In the rows, zero is written as 128.
Rotation paths and how fast each direction turns (degrees a step)
Each turn is a multiple of 5 degrees from 10 to 175, or 0.
Each row of a path follows its step; steps can be skipped.
Path 1:
step 0: [125 130 119 130 141 132 121 131 122 128 129 119 129 129 136 132 129 119
 130 133 127 129 137 134 128 127 136 128 126 138 120 128 132 128 131 119
 133 124 121 124 126 129]
step 1: [128 116 119 139 128 121 127 119 124 126 133 127 125 139 129 131 125 131
 132 127 130 119 128 121 128 127 131 123 141 127 127 130 132 126 134 128
 131 131 131 131 131 136]
step 2: [115 119 123 126 123 135 117 129 134 128 135 133 128 125 128 127 118 125
 127 129 132 123 134 135 130 130 118 124 128 132 133 123 122 127 130 122
 125 135 129 122 131 126]
step 3: [123 125 127 123 126 133 132 119 138 133 124 123 130 135 123 128 130 119
 131 133 125 129 128 125 121 127 140 127 128 129 137 136 126 126 133 135
 129 131 131 117 128 120]
step 4: [129 132 127 131 131 135 131 125 119 130 117 133 135 124 136 129 124 126
 116 131 126 123 124 124 126 121 129 134 134 139 136 124 127 134 128 124
 126 130 129 121 136 133]
step 5: [128 125 127 120 133 119 124 123 121 125 128 130 129 133 134 134 127 125
 133 118 133 125 122 131 121 130 129 140 123 128 122 126 137 131 129 127
 129 142 132 121 128 123]
step 6: [126 127 119 129 122 135 130 132 124 125 132 117 129 135 129 127 128 125
 125 121 122 132 139 129 127 136 126 123 126 135 123 127 132 134 130 123
 134 124 141 122 132 135]
step 7: [128 125 124 135 125 125 130 123 127 123 128 122 127 124 127 138 134 120
 130 131 135 118 130 134 133 129 131 119 128 131 124 141 128 127 130 130
 119 138 128 128 136 134]
step 8: [124 120 126 127 132 135 124 128 132 129 127 138 131 125 131 138 119 123
 133 140 132 127 133 130 120 132 122 127 134 127 130 132 130 139 137 125
 133 124 128 125 121 131]
step 9: [116 125 129 128 121 123 129 122 123 131 125 126 121 132 123 129 119 116
 132 129 126 127 122 117 118 125 133 128 127 140 128 122 125 123 134 131
 128 130 125 129 128 128]
step 10: [130 125 127 132 131 126 123 132 133 131 134 130 130 124 124 120 124 124
 123 122 122 120 131 128 132 122 134 137 134 136 130 128 133 134 130 123
 121 129 127 109 130 130]
[129 130 127 126 127 126 129 130 128 128 126 126 129 129 133 127 130 130
 127 123 129 129 128 129 126 125 128 128 127 129 128 128 129 128 129 127
 127 128 127 126 126 131]
60
Path 2:
step 0: [121 126 129 126 141 131 116 132 120 139 121 129 123 143 126 121 131 130
 124 125 122 130 132 125 130 119 132 130 128 128 124 125 135 124 137 128
 130 133 127 129 137 127]
step 1: [134 132 123 122 129 126 127 126 133 139 129 127 116 131 128 118 124 123
 130 123 123 122 134 126 117 124 116 126 132 128 122 131 129 130 137 138
 127 134 128 136 131 123]
step 2: [126 132 125 123 120 129 120 118 127 135 126 126 121 126 123 126 121 116
 126 128 117 123 131 131 136 131 121 135 129 123 129 131 128 129 127 115
 130 135 126 133 131 118]
step 3: [131 122 138 123 129 131 132 132 125 132 124 117 124 130 135 129 125 129
 118 124 115 127 131 135 126 132 133 137 127 128 139 132 131 126 137 125
 134 136 129 132 134 121]
step 4: [133 121 133 120 126 129 126 133 132 118 136 134 122 132 132 128 125 127
 130 121 122 122 137 141 127 127 125 121 137 125 138 130 128 138 128 132
 128 133 123 137 129 126]
step 5: [124 122 124 131 124 135 121 133 129 117 132 134 126 130 125 125 131 132
 135 126 119 128 131 124 136 130 127 142 132 124 138 138 136 126 123 128
 127 135 129 135 124 120]
step 6: [117 122 131 129 122 127 131 133 127 127 129 133 136 129 139 117 130 123
 136 122 128 120 130 128 122 128 130 136 120 127 138 133 129 121 135 136
 139 132 129 130 125 124]
step 7: [123 119 114 122 130 129 124 124 129 119 131 137 130 135 133 124 122 121
 130 120 132 125 128 130 123 137 125 126 130 131 135 116 136 127 128 126
 136 132 122 124 128 128]
step 8: [131 121 122 116 132 131 118 132 121 124 119 132 123 131 134 128 132 123
 131 131 125 138 120 117 123 122 125 131 129 130 133 128 135 121 122 129
 139 131 129 131 122 128]
step 9: [117 127 135 121 134 135 118 130 121 135 127 130 122 136 134 118 127 121
 132 128 137 128 127 129 131 120 124 121 122 134 126 130 133 133 136 132
 135 130 132 128 126 126]
step 10: [128 130 123 124 139 133 128 116 125 130 127 128 122 124 124 119 122 124
 124 126 131 130 135 120 130 136 115 128 139 131 126 130 137 131 139 133
 134 129 127 132 128 122]
[132 129 127 127 127 130 130 126 129 124 129 131 126 127 128 127 128 127
 126 124 129 128 127 126 128 128 126 125 130 127 127 129 128 125 127 127
 125 129 126 128 128 128]
120
Path 3:
step 0: [127 120 136 121 124 129 129 114 137 131 125 125 126 135 131 141 121 140
 124 128 131 133 129 134 129 132 134 130 125 129 118 131 132 128 120 138
 134 130 133 122 131 128]
step 1: [130 117 140 127 128 127 137 111 121 125 130 115 128 132 124 132 134 129
 127 121 127 138 118 134 126 123 124 133 132 132 122 127 132 125 130 132
 122 124 128 122 132 132]
step 2: [135 123 130 135 126 135 127 114 118 129 115 125 127 117 122 137 132 137
 126 126 125 131 133 131 130 129 122 127 122 126 126 128 133 131 134 128
 127 124 124 121 131 141]
step 3: [136 125 130 121 117 133 124 129 121 125 122 122 122 127 129 138 125 133
 131 133 112 133 130 126 117 136 132 133 123 132 124 137 131 134 133 135
 130 119 130 124 129 131]
step 4: [125 127 131 124 118 134 120 122 128 130 133 114 123 120 129 130 125 129
 127 122 127 127 127 127 114 120 134 135 136 126 131 136 135 122 129 131
 131 114 124 123 132 133]
step 5: [128 135 130 132 128 132 126 113 133 131 131 135 121 117 129 124 130 134
 117 126 124 139 132 123 122 131 135 134 130 125 126 133 124 121 133 137
 130 124 122 123 133 137]
step 6: [125 121 125 132 119 124 136 120 138 121 136 122 126 124 135 129 129 138
 128 123 120 134 126 116 132 137 132 133 119 126 125 133 125 131 129 134
 126 117 126 131 128 135]
step 7: [126 124 122 136 120 128 131 130 131 133 131 114 125 132 122 124 129 134
 117 122 129 141 131 128 127 125 128 135 127 125 129 136 127 136 134 120
 122 116 132 129 135 135]
step 8: [131 128 129 139 129 133 123 129 136 134 129 121 129 129 125 126 133 132
 113 132 124 130 134 132 124 137 129 119 128 122 113 135 134 134 133 131
 131 118 123 129 135 130]
step 9: [138 125 127 126 127 134 135 128 137 130 145 120 128 127 122 129 130 130
 126 122 120 120 135 125 122 134 134 127 132 131 116 133 133 134 131 137
 119 131 130 129 130 132]
step 10: [123 114 129 130 126 126 131 126 132 138 139 126 115 118 125 127 133 134
 128 125 132 124 140 138 124 134 134 134 130 124 127 131 131 131 125 124
 120 129 127 119 132 132]
[128 126 128 128 126 129 130 124 128 128 130 128 126 129 126 127 128 130
 128 129 126 129 130 129 126 127 130 126 127 129 126 131 130 128 127 129
 129 125 128 127 130 132]
0
[128 128 129 129 130 129 127 129 128 128 124 132 126 126 128 128 126 128
 124 130 131 131 131 130 128 130 131 129 127 126 128 128 128 131 126 128
 129 130 126 127 129 129]
135
Path 4:
step 0: [115 121 125 132 124 135 119 138 115 128 124 133 133 127 135 129 131 127
 130 124 132 132 134 126 130 131 128 130 120 128 133 135 136 123 122 124
 128 126 132 122 130 128]
step 1: [140 118 127 128 131 133 126 129 133 138 127 126 121 128 134 137 126 125
 126 133 125 132 140 126 132 134 117 129 119 126 130 125 133 134 130 122
 122 124 126 125 128 129]
step 2: [126 123 124 135 135 136 122 123 135 118 131 129 130 127 133 135 131 131
 131 122 117 131 118 134 126 130 123 133 126 125 133 125 126 120 132 128
 120 124 135 123 121 133]
step 3: [118 121 132 127 128 126 126 135 129 128 126 129 141 120 123 135 119 127
 127 134 137 126 127 134 130 124 117 122 124 123 131 124 136 120 129 123
 128 124 125 126 121 132]
step 4: [123 125 136 121 129 135 140 128 142 128 130 126 121 132 130 127 116 129
 128 119 130 134 131 128 129 129 119 132 121 133 129 132 130 132 129 129
 133 130 129 120 124 134]
step 5: [123 119 119 125 132 131 127 134 137 120 133 126 135 125 124 122 128 129
 128 122 118 124 127 126 128 120 125 133 132 130 122 132 129 134 124 126
 116 132 122 133 121 134]
step 6: [121 124 119 125 121 125 128 133 124 127 132 117 132 122 132 132 121 132
 135 136 135 137 127 122 128 127 127 126 123 132 134 132 132 127 129 135
 129 138 133 136 122 134]
step 7: [136 128 122 124 121 121 138 132 134 129 125 123 123 128 129 123 124 131
 131 120 127 136 128 129 134 128 118 131 122 111 130 126 122 135 125 126
 128 132 128 132 127 125]
step 8: [123 126 124 119 133 136 131 135 120 119 126 126 123 130 131 133 133 127
 135 116 131 132 124 129 127 120 134 129 134 118 128 131 130 122 124 130
 115 128 128 130 132 130]
step 9: [129 126 122 122 121 133 128 139 122 135 118 130 136 123 132 129 132 119
 124 132 130 135 129 126 138 129 127 128 120 129 132 126 137 128 120 139
 127 125 127 125 131 131]
step 10: [137 125 116 127 125 136 132 120 131 135 126 124 126 136 132 125 128 130
 132 122 125 131 134 126 128 138 122 132 123 124 132 137 131 120 132 124
 121 122 129 120 129 126]
[130 126 129 127 129 129 126 130 130 125 130 128 127 131 128 130 132 130
 127 128 129 129 126 128 130 128 129 125 129 129 126 129 126 129 127 131
 127 125 127 129 125 127]
115
Path 5:
step 0: [116 124 133 140 129 122 132 123 132 118 137 121 132 127 126 122 128 130
 121 130 133 131 124 112 130 134 125 126 128 132 134 130 127 128 131 122
 125 135 128 129 127 128]
step 1: [122 126 125 125 133 127 138 134 140 132 134 129 125 129 126 129 127 126
 124 131 135 134 125 139 125 125 120 129 127 122 134 125 127 126 124 126
 111 124 128 133 126 131]
step 2: [124 121 129 125 130 124 130 127 114 129 138 119 123 127 130 129 119 128
 118 126 120 138 136 128 126 128 136 127 130 128 129 137 121 126 125 133
 123 129 126 137 130 130]
step 3: [127 133 132 130 126 124 135 123 125 126 125 120 131 125 140 125 117 124
 135 132 136 129 126 136 138 125 133 123 123 121 126 129 139 123 126 128
 122 132 134 130 125 128]
step 4: [117 129 127 124 123 140 131 124 128 135 124 129 128 132 127 128 130 136
 135 117 135 140 129 133 128 133 131 132 129 123 123 138 124 125 130 133
 129 133 130 129 138 124]
step 5: [115 128 129 117 128 134 121 126 125 116 127 129 125 125 135 129 119 128
 127 120 131 133 126 126 128 125 126 119 127 135 126 125 138 129 129 122
 134 123 121 126 124 128]
step 6: [118 131 134 137 128 135 130 119 139 130 133 120 136 130 120 125 127 118
 126 122 133 127 120 123 119 127 130 132 126 124 125 131 130 125 133 130
 133 122 132 127 122 129]
step 7: [124 122 130 134 137 133 130 137 127 124 129 129 126 130 131 132 130 122
 125 124 132 135 122 122 115 127 120 127 135 125 130 127 133 134 123 127
 117 138 120 131 131 123]
step 8: [125 123 128 122 137 119 127 122 128 119 130 117 125 123 123 125 120 128
 132 127 131 130 127 124 127 129 127 130 134 127 137 128 119 130 132 133
 117 122 134 135 120 130]
step 9: [119 123 124 135 127 125 132 131 134 136 134 126 125 129 143 122 123 128
 125 132 133 126 136 122 133 128 128 129 125 120 132 139 131 124 120 133
 119 129 127 128 126 130]
step 10: [116 138 134 118 128 126 132 124 118 128 138 127 121 131 126 127 127 130
 128 128 132 134 124 140 135 128 127 129 130 126 131 130 122 127 124 128
 124 142 126 129 128 129]
[128 128 128 129 129 128 128 130 132 127 128 125 128 129 126 128 130 127
 125 127 126 130 125 126 125 129 128 129 125 132 128 126 129 129 130 125
 126 127 129 127 127 126]
55
[127 131 132 129 128 130 127 128 131 125 128 126 125 129 130 127 128 129
 126 127 128 128 127 130 127 131 129 126 131 127 129 130 128 126 127 129
 127 126 127 131 128 127]
0
